In the rows, 128 means zero.
The same turns and mirrors carry the whole set onto itself, and each row onto the other rows of its family. Which rows share a family with each named row? Give them in list order.
These 15 rows form 3 families of 5 rows each.
H: [112 149 122 137 101  93 109 144 152 155 151 162 143 103 139 128 181 159
 119 110 129 149 119 120 142 140 131 118 132 132]
Y: [159  93 131 155 152  91 119 137 136 109 103 147 155 157 125 144  96 145
 161 126 114  97 140 169 134 159 122 114 123 116]
V: [138 174 156 107 126 128  81 100  78 113 114 112 135  92  99 129 132 152
 149 149 114 115 138 158 145 137 141 131 124 129]
K: [104 143 114  91 108 178 162 133  85 145 108 106 112 121 147 115 157 133
 150 160 122 105 113 104 128 119 133 126 121 114]
B: [134  83 111 147 115  76 123 146 160 152 131 152 141 134 138 169 134 123
 126 102 145 126 172 132 135 167 111 131 133 112]
G: [144 135 140 144 159 150 155 132 126 107 106 118 127 132 142 159  98 133
 120 165 143 146 108 161 136 122 104  86 167 129]
M: [115 148 120 118 109 130 101 145  79 131 122 134 134 109 119 102 181 136
 120 140 139 114 156 124 169 157 159 136 100 133]
F: [125 103 122 101 148 132 139 134 138 133 109 120 122 120 132 159 130 127
  86 150 191 138 160 154 156 155  90 112 163 107]
L: [119 118 115 114 142  86 108 122 146 152 167 156 141 101 121 135 137 150
 128  85  99 145 104 147 112 119 130 124 149 129]
Q: [111 101 135  84 157 163 156 132 108 123  95 112 100 132 135 126 115 114
 119 150 160 110 146 153 124 139  99 105 147  95]
C: [134 160 137 124 110  86 118 102 158 139 124 139 153 130 127 144 145 190
 180 124 106 112  94 143 126 125 134 107 133 118]
R: [124  65 124 111 147  95 140 128 154 148 126 138 111 152 132 166 108 120
 145  99 130 115 145 152 110 137 116 113 152  82]
A: [144 142 142 136 103 150 139 114  87 130 107  88 111 148 143 185 115 114
 173 172 129 114 127 120 140 124 154 133 127 111]
E: [119 131 103 116 120 123 105 134  75 139 146 136 143 101 120 106 154 136
 152 122  81 111 126 119 129 130 153 155 106 138]
P: [110 124 108 100  94 151 158 131 108 150 100 101 113 145 152 154 170 136
 134 173 174 112 141 108 167 141 146 122 127  99]

Which other rows belong to the same family as A? Y, V, G, C
Which other rows belong to the same family as L? K, Q, R, E

The same turns and mirrors carry the whole set onto itself, and each row onto the other rows of its family. Which rows share a family with each named row? Give them in list order.
These 32 rows form 4 families of 8 rows each.
Kimeb: [ 23  98 149 126 128 146 157 135]
tir: [ 79  84 145  70 105 138 149  83]
nenaz: [ 31  92 130 102 103 144 176 172]
Did: [ 93 102 139  47 101 153 152 107]
vis: [ 94  83 125  52 100 164 145 149]
mep: [ 80 132 166  65  92 156 156 137]
dugab: [ 56  89 151  75 148 153 197 117]
geva: [ 44  55 174  56 117 170 163 118]
faz: [ 56  66 166  53  88 168 134 115]
Kuzi: [ 48  83 151 132 141 163 153 123]
dur: [104  92 139  75 111 166 137 103]
dav: [ 53  85 134  64 116 149 202 159]
dad: [ 92  77 137  44  87 150 160 125]
saso: [ 56  91 142 105  94 133 125  94]
bep: [ 77  96 123  50  85 147 173 153]
Nav: [ 55  75 154  86 136 142 178  89]
Zofi: [ 58  66 151  70 132 156 202 136]
Larof: [ 24  73 148 125 113 147 164 155]
dol: [ 61 111 135 100  85 146 114 123]
Vomu: [ 35  79 153 123 123 137 152 103]
mipo: [ 64  86 123 100  91 159 120 165]
lifot: [ 69 124 174  68 124 162 188 139]
sep: [ 72  98 138 123 101 157 117 117]
gela: [ 19  57 176  90 114 168 149 128]
zon: [ 71  67 136  64 139 169 184 158]
lago: [ 54 103 122  84  71 143 148 166]
Ripog: [ 61  89 134  98  66 146 121 144]
fut: [ 41  74 138 112 131 163 159 173]
nofuz: [ 33  68 168  87  85 165 120 129]
riv: [ 57 135 169  99  93 153 143 148]
tige: [ 80  79 150  86 153 167 180 106]
Posa: [ 46 126 175 100 119 157 173 153]

Which other rows belong to the same family as bep? tir, nenaz, dav, saso, Nav, Vomu, lago
Which other rows belong to the same family as dol? Kimeb, Did, dugab, dad, Zofi, Larof, Ripog
Which other rows belong to the same family as sep? vis, Kuzi, dur, mipo, zon, fut, tige

The same turns and mirrors carry the whole set onto itself, and each row onto the other rows of its family. Which rows share a family with each named row? Give them in list order.
These 36 rows form 9 families of 4 rows each.
zenop: [111 165 136 121 128  95 146 147 136 168 118 131 101 116 167 186 102 142
 118 140 149 113 142 159 151 125 119]
kas: [119 115 110  76 201 154 141 106 166 130 117 131 104 139 121 128 127 146
 117 102 140 124 161 172 128  96 120]
vem: [115 172 137 109 144 102 103 157 155 153 126 128 106 132 178 163 104 143
 106 150 161 124 117 152 163 138 124]
zanel: [136 143  85  62 127 151 151 111  87 128 176 170 114 123 125 127 130 114
 152 120 134 111 131 163 149  96 145]
surog: [113 161 105  61 124 187 129 142 110 140 160 152  99 113 162 112 161 142
 123 139 152 115 109 184 163 107 129]
gusur: [129 129 117  93 185 181 158 100 143 105 118 151 129 142 108 101 137 141
 138 113 121 137 159 158 156 115 138]
fizup: [140 124 112 104 189 139 150 102 141 122 140 133  91  99  96  94 162 161
 140 130 138 148 163 146 136 146 119]
dakog: [129 160 131  93 117 105 134 127 122 166 128 118 108 143 162 137  99 129
 103 153 125  83 117 129 134 106 102]
puv: [123 139 150 123 138 128 137 124 135 157 132 105 117 119 138 144 143 132
  80 105 139 137 111  88 113 149 168]
gid: [123 160 145 131 152  97 115 163 146 178 137 146 122 117 165 152 118 155
 126 139 157 110 130 144 131 105 103]
fafad: [130 139  62  61 128 178 133  88 108 130 173 149 120 138 137 147 143 125
 125 130 137 129 108 156 157 123 145]
lun: [112 174 145 105 141 116 116 126 157 169 109 139 129 125 176 152 105 139
 119 149 142 108 155 130 133 139  97]
bovil: [155 129  88  79 173 147 152 111 139 122 101 141 106 102 114 105 171 152
 150 108 150 128 166 157 163 129 116]
Refe: [163 124 120  83 194 167 164 111 143 140 139 132 126 120 124 112 134 178
 130  96 141 124 162 162 142 126 122]
zup: [ 91 170 129 124 164 102 153 139 140 140 125 120  80 119 135 154 147 148
  92 118 165 132 108 103 110 130 177]
baken: [ 87 164 135 144 147  83 145 136 149 137 115 131 109 128 130 135 168 144
  96 127 138 143 121 115 140 142 171]
mozom: [120 159  61  70 141 152 139 114 106 127 168 167 113 123 124 113 162 101
 144 134 138 113 132 164 166 145 148]
riba: [141 163  87  61 147 164 127 116 105 119 180 168 105 146 137 111 139 120
 153 151 148 133 119 149 165 113 150]
figok: [146 183 148 113 104 120 127 135 149 157 136 128 126 113 179 179 123 142
 131 140 126 119 129 125 127 135 119]
mef: [159 163 149 121 149 125 128 160 127 145 109 141 115 133 160 166 112 139
 121 169 147 124 162 141 156 130 104]
dimu: [157 135 122  66 180 161 165  98 163 124 129 141 132 141 120 113 165 138
 144 119 143 118 178 137 128 105 132]
duri: [120 124  93  93 181 165 151 108 153 120 127 146 124 126 132  86 163 171
 147  91 158 101 139 164 135 128 132]
nura: [ 89 142 105 142 126 122 132 129 148 146 132 128 102 133 148 137 161 129
 111 116 155 135  98  87 120 147 175]
vuz: [120 157  67  42 146 159 113 124  97 134 144 139 110 107 127 109 165 134
 126 133 154 122 105 164 152 102 134]
vot: [117 154  65  62 147 149 123 113  88 150 166 155 122 134 146 103 155 144
 149 147 157 122 145 175 135 142 129]
rotob: [124 179 106 140 138 135 163 126 155 127 115 117  95 134 142 143 153 118
 108  91 159 162 125 104 104 155 140]
kuf: [126 160 128 136 126 114 140 146 138 124 150 129  81 150 140 146 153 127
  87 111 147 141 129  94 107 166 148]
deti: [119 164 149 119 117 111 125 145 150 139 137 137 117 137 165 155 107 139
  86 130 110 104 126 146 117 117  96]
Mot: [145 142 102  65 190 187 158 114 131  99 122 140 103 131 114 121 130 151
 138 101 141 130 168 141 124 121 148]
Butur: [ 91 163 142 126 116 108 145 136 116 137 132 121 104 128 125 151 146 159
  84  98 142 144 106 105 128 129 164]
det: [149 165 162 111 128  95 120 147 137 142 120 126  99 127 172 172 103 156
 122 131 161 132 141 140 129 125 114]
divu: [114 169  69  64 123 133 149 105 109 133 172 171  76 145 135 146 176 124
 143 133 153 122 136 149 156 123 150]
Zaz: [138 130  90  71 203 170 142 125 165 113 119 143 118 126 132  94 141 141
 135 124 126 110 156 162 136 115 137]
babur: [103 167 124 143 149 131 139 137 124 120 140 145 115 116 115 139 157 137
  84 116 145 137  76 100 137 116 165]
tumer: [ 91 164 123 149 150 127 132 131 109 139 113 137  90 128 141 158 170 160
  92 121 154 129 113 111 127 167 163]
lamu: [135 165  92  69 131 161 142 109  79 128 179 145 115 127 139 130 176 140
 147 139 147 120 109 173 129 122 159]

Which other rows belong to the same family as vot? puv, figok, duri
Which other rows belong to the same family as det? mozom, Butur, Zaz
Which other rows belong to the same family as divu? kas, mef, babur
Which other rows belong to the same family as lamu? lun, Refe, nura
Which other rows belong to the same family as fizup? surog, dakog, rotob
Which other rows belong to the same family as gid? fafad, dimu, tumer

The same turns and mirrors carry the whole set onto itself, and each row onto the other rows of its family. Which rows share a family with each named row? Give them in list order.
These 30 rows form 6 families of 5 rows each.
bamu: [123 141 151 130 100 121  90  88 150 100 105 128 131 132 149 151 136 110
  94]
dofim: [131 125 149 133  90 121  80  81 144  98 114 119 135 124 144 153 132 113
 102]
bef: [164 106 149 128 133 146  84 101 147 153 138 127 100 145 120 135  93 126
 117]
gile: [168 119 102 154 144 194 143 108 143 170 157  71 111 124 122 120 106 134
 115]
kis: [160 104 152 134 130 155  86 103 139 154 132 130  97 148 124 154  94 129
 117]
raduv: [115 128  80 141 129 182 174 138 121 120 160  75 123 110 150 132 146 127
 110]
pem: [172 109 149 129 132 142  97 112 133 152 136 143  93 143 123 143  95 130
 121]
Fiza: [121 131 154 128  93 127  94  78 152 107 120 126 138 119 147 149 142 113
 101]
pofig: [123 131  87 135 131 175 178 145 126 119 153  77 127 109 152 129 156 122
 115]
poni: [161 123  99 161 129 184 139 100 151 181 156  77 121 115 119 131 102 133
 114]
Sedod: [115 137  80 145 135 174 175 154 123 127 149  79 115 120 147 129 147 123
 106]
nokiv: [131 130  90 131  93 112 135 121 106  71 133  94 130 112 153 128 155 117
 102]
mabi: [143 136  84 133  94 107 142 112 108  80 133  96 135 108 150 116 146 119
  98]
sika: [170 104 151 133 130 152  96 111 149 147 128 129  95 149 121 133  90 118
 123]
Tupo: [165 113  96 157 138 194 132 109 140 171 160  79 105 125 119 134  98 136
 115]
sokab: [123 124  77 136 129 176 176 148 112 125 152  80 128 109 144 134 148 133
 103]
Mosi: [129 127 157 123  95 130  94  82 158  91 112 124 131 127 147 138 126 105
 103]
rizez: [128 128 151 119 101 119  90  79 152  93 121 132 132 125 150 148 127 118
 100]
misan: [108 127  92 135 134 171 184 143 120 128 158  87 120 115 151 138 146 130
 109]
labu: [133 138  87 126  98 120 142 110 116  68 128  99 145 105 154 131 149 124
  93]
dazol: [155 132 102 162 140 191 133 116 153 175 149  76 109 127 123 129 100 127
 109]
dulof: [115 122  85 134 130 179 185 148 118 118 143  81 129 118 146 135 138 122
 104]
vare: [161 113 100 156 131 193 140 120 152 176 147  73 122 124 117 128 101 123
 115]
Boma: [156 111 103 150 139 194 132 118 145 181 157  77 113 121 117 129 107 130
 114]
kuli: [140 136  92 129 103 106 136 118 115  75 122  95 144 109 153 128 157 114
 104]
roni: [132 145  83 140  98 113 138 124 116  77 119  92 141 114 155 123 155 112
  90]
dakev: [134 125 154 126 102 116  88  78 152 107 111 121 145 127 146 155 128 113
 102]
muda: [138 132  93 130  94 120 145 108 115  65 117  94 140 113 150 120 140 113
  92]
fibi: [165 123 146 138 135 146  89 107 146 148 123 130  93 152 123 142  88 124
 109]
lubi: [167 106 158 130 148 152  94 102 139 155 131 124 101 151 124 144  93 130
 115]

Which other rows belong to the same family as dofim? kis, raduv, nokiv, Tupo
Which other rows belong to the same family as pem? Fiza, poni, mabi, misan
Which other rows belong to the same family as gile? pofig, kuli, dakev, lubi
Which other rows belong to the same family as Sedod? bamu, dazol, roni, fibi

The same turns and mirrors carry the whole set onto itself, and each row onto the other rows of its family. Which rows share a family with each named row? Give them in list order.
These 15 rows form 3 families of 5 rows each.
rasek: [133 168 119 165 124  92 127 169 168 149 101 175 111 129  70 135 152 155
  79 197  78  97 114 134 102 122 113  75 129 123 115 122 184 160 124 135
 132 100 107 124 145 138  59 112 119  86 146 137]
pavon: [153 110 121 139 166 116  99 177 139 185 104 177  84 112 118 105 151  97
  95 121  90 123 116 115 149 125 102  81 121 152 105  87 186 174 141 147
 120 115 146 130 140 106  53 134 125 145 148 162]
mab: [109 144 100 118 110 114  94 133 179 170 120 134 134 118 144 131 143 138
 100 124 167 147 159 154 140 120 119 129 118 170  97 111 176 162 110 207
 131 130 111 125 122 111  91 169 180 149 155 155]
namov: [121 209  94 136 158 133 125 124 163 152 137 141 155  86 141  94 137 143
  86 131 149 130 142 127 132  93  75 128 103 165 135 104 120 138 105 123
 113 104  82 174 194  68  75 158 149 102 159 135]
beg: [136 101  99 123 153 118 103 156 107 174 101 162 100 121 111  73 162 117
  89 116  88  82 122 123 163 137  87  94 110 148  83  93 197 165 143 154
 116  94 138 134 166  94  62 138 123 125 145 167]
Pizot: [112 115 109 155  85 101 141 151 128 165 126 139 109 100  95  77 105 156
  84 158 172  85 149 144 102 157  92 120 105  90  99 100 115 161  95 143
 129 105  82 148 160 107  82 133 139  78 123 120]
gotu: [138 107  94 117 151 130  82 165 122 171 118 161 103 133 101  80 149  99
  95 127  91 125 131 120 162 128  83 101 134 151 106 102 182 161 151 144
 109 117 150 129 173  97  49 149 139 114 171 162]
Kifa: [108 122 101 148  83 110 134 147 144 176 131 131 128 104  82  76 121 122
  82 152 191 108 136 128 107 156  82 103 106  81 121  98 138 130  98 135
 143 125  89 135 166 106  61 143 146  74 135 120]
Tageb: [139 184 114 153 114 111 157 162 155 136 121 167 121 146  88 137 156 177
  95 182  92 102  81 138 107 119 111 112 124 110 113 128 187 133 145 129
 119 124 106 111 154 120  77 115 127 100 144 135]
nela: [ 99 148 122 131 119 127  98 130 163 147 121 163 113 108 135 128 135 165
  78 133 145 150 159 152 136 122 112 135 112 157  83 110 178 189 122 196
 129 119  97 122  99  95 100 154 182 163 157 149]
tozuk: [132 184 107 149 105 105 141 148 177 134 115 135 143 161  81 144 149 158
  95 179  97  97 111 133 116 114  95  84 135 123 112 121 190 147 132 142
 135 127 133 122 166 129  72 127 121  78 158 132]
vofu: [133 192  90 141 163 136 130 120 153 150 133 150 148  88 163 102 157 154
  91 107 154 128 120 137 139 100  90 129  95 145 116  86 111 139 102 115
 114  82  86 156 178  62  68 125 133 126 137 131]
Ver: [109 128 121 163 107  84 147 149 158 173 105 138 113  80  86  81 130 124
  90 151 165  84 115 138 102 140  96  93 111  91 125 106 117 143  76 121
 140 109  78 134 153 122  72 139 122  85 106 116]
Vig: [115 199  97 166 167 123 131 150 167 171 128 152 133  60 136  99 138 145
  89 137 161 131 129 126 130  84  87 123 103 155 131 106  97 156  86 124
 110 103  62 154 164  78  69 119 149 136 138 131]
bolo: [112 137 109 140 127 117  92 132 181 182 110 155 105  87 149 134 136 131
 108 127 140 133 155 160 144 104 118 115 107 176 104 114 154 201  97 190
 144  99  92 136 113  99 103 146 166 159 148 165]

Which other rows belong to the same family as Tageb? beg, Pizot, nela, vofu
Which other rows belong to the same family as Vig? rasek, pavon, Ver, bolo

